(in the rows, 128 means zero)
Each path below is one point turned by a fixed rotation once a step. After each direction that follows a path, write how fast that rotation turns it, in degrees per step (0 if it stays still).
Each turn is a multiple of 5 degrees from 10 to 175, or 0.
Each row of a path follows its step; steps can be skipped.
path 1
step 0: [130 120 117 127 125 113 131 122 140 125 122 122 116 130 137 141 117 122
 143 132 140 117 122 141 141 117 130 122 125 123 115 121 122 133 121 122
 123 119 127 130 120 118 146 125 138 130 126 127 135 132 110 125 127 120
 128 120 107 123 125 116 127]
step 1: [123 141 116 123 123 122 129 133 119 125 125 124 112 120 119 143 118 114
 111 129 122 134 134 113 123 148 127 122 134 131 121 118 126 124 133 133
 141 133 121 118 119 134 135 108 135 127 124 132 125 138 136 116 133 125
 132 124 119 113 125 118 137]
step 3: [132 126 111 132 127 118 135 125 130 131 134 127 125 104 117 130 126 123
 134 125 142 117 139 138 135 129 134 122 144 145 118 137 113 127 138 120
 126 122 127 137 138 118 141 120 133 130 125 142 118 125 132 145 137 127
 126 115 127 123 118 130 130]
step 6: [129 121 114 110 133 124 123 132 143 122 118 128 133 122 117 146 120 131
 127 116 126 127 131 140 149 142 127 120 136 129 124 129 135 121 124 126
 135 134 128 119 140 123 127 109 145 122 122 133 130 129 148 123 136 128
 132 128 122 124 123 127 142]
step 7: [126 134 114 133 124 122 132 114 113 134 122 113 129 135 138 142 136 128
 123 137 148 102 122 125 134 129 131 135 131 127 128 121 122 127 122 132
 114 126 115 131 127 106 135 118 132 121 125 139 119 135 130 126 127 124
 133 132 115 120 119 125 125]
step 8: [129 137 120 135 126 128 127 133 134 126 126 135 119 107 132 134 130 108
 118 127 142 129 137 126 131 126 130 111 124 134 105 127 109 126 137 130
 139 138 121 133 116 133 129 127 130 134 118 130 126 123 133 123 144 128
 123 130 118 114 126 147 127]
step 9: [129 138 128 132 139 125 122 120 142 126 116 132 130 116 131 141 120 119
 144 128 125 125 134 139 119 133 146 125 135 113 123 134 130 124 126 123
 134 135 137 117 133 106 143 130 139 125 130 125 128 123 123 117 134 121
 129 130 118 123 123 104 120]
step 12: [132 128 111 135 126 114 136 128 125 118 127 123 119 115 127 135 125 118
 125 136 135 115 129 119 134 141 125 117 131 137 112 116 128 134 121 124
 131 126 143 136 135 118 152 123 137 129 133 148 120 130 124 121 130 122
 125 140 123 129 137 120 117]
step 15: [134 123 114 133 125 128 135 129 138 132 128 130 125 121 123 135 127 126
 129 119 136 121 127 128 126 138 130 112 134 129 105 132 126 142 131 121
 140 154 117 123 125 127 131 120 132 141 122 142 114 122 145 132 121 124
 131 126 124 121 118 121 145]
Speeds:
[127 124 131 125 128 127 129 131 129 129 126 123 128 130 130 127 130 128
 130 131 128 126 127 129 129 130 126 126 127 130 126 130 128 127 127 130
 125 127 133 127 131 133 130 126 132 131 130 126 127 131 128 124 126 128
 126 126 131 131 127 128 127] : 60
[128 128 127 130 123 128 129 126 130 126 124 126 129 130 132 127 127 128
 129 124 128 127 132 127 130 127 125 128 131 128 127 128 128 125 133 127
 126 131 132 131 127 129 126 126 124 127 129 129 125 131 130 132 127 127
 129 131 127 130 127 129 126] : 85
[128 131 129 128 127 128 131 129 128 130 127 125 124 126 129 130 130 127
 124 131 128 130 129 128 129 126 128 134 127 127 127 126 128 128 128 129
 125 129 125 127 124 132 123 128 129 127 132 127 123 128 127 126 127 128
 130 125 129 125 127 129 127] : 110
[127 131 129 128 129 132 127 127 129 127 128 128 129 129 132 127 129 130
 124 129 128 128 127 129 127 128 124 129 129 126 128 131 126 129 131 132
 126 127 128 133 128 130 130 129 129 127 123 128 129 126 123 126 131 127
 128 129 128 127 128 132 133] : 125
[132 126 131 124 125 127 129 129 125 127 126 129 126 128 128 129 127 127
 130 128 131 132 127 130 130 129 124 126 126 126 127 129 129 128 128 124
 131 127 129 129 128 126 126 129 129 125 126 129 126 124 126 124 124 128
 130 129 126 129 127 133 126] : 175
[125 128 128 131 130 131 129 129 128 129 126 130 127 129 130 128 125 129
 130 126 133 124 126 130 131 130 129 129 123 130 128 129 129 129 124 130
 127 132 127 128 131 128 124 126 127 125 130 129 127 124 130 128 128 130
 131 131 129 129 129 130 132] : 40
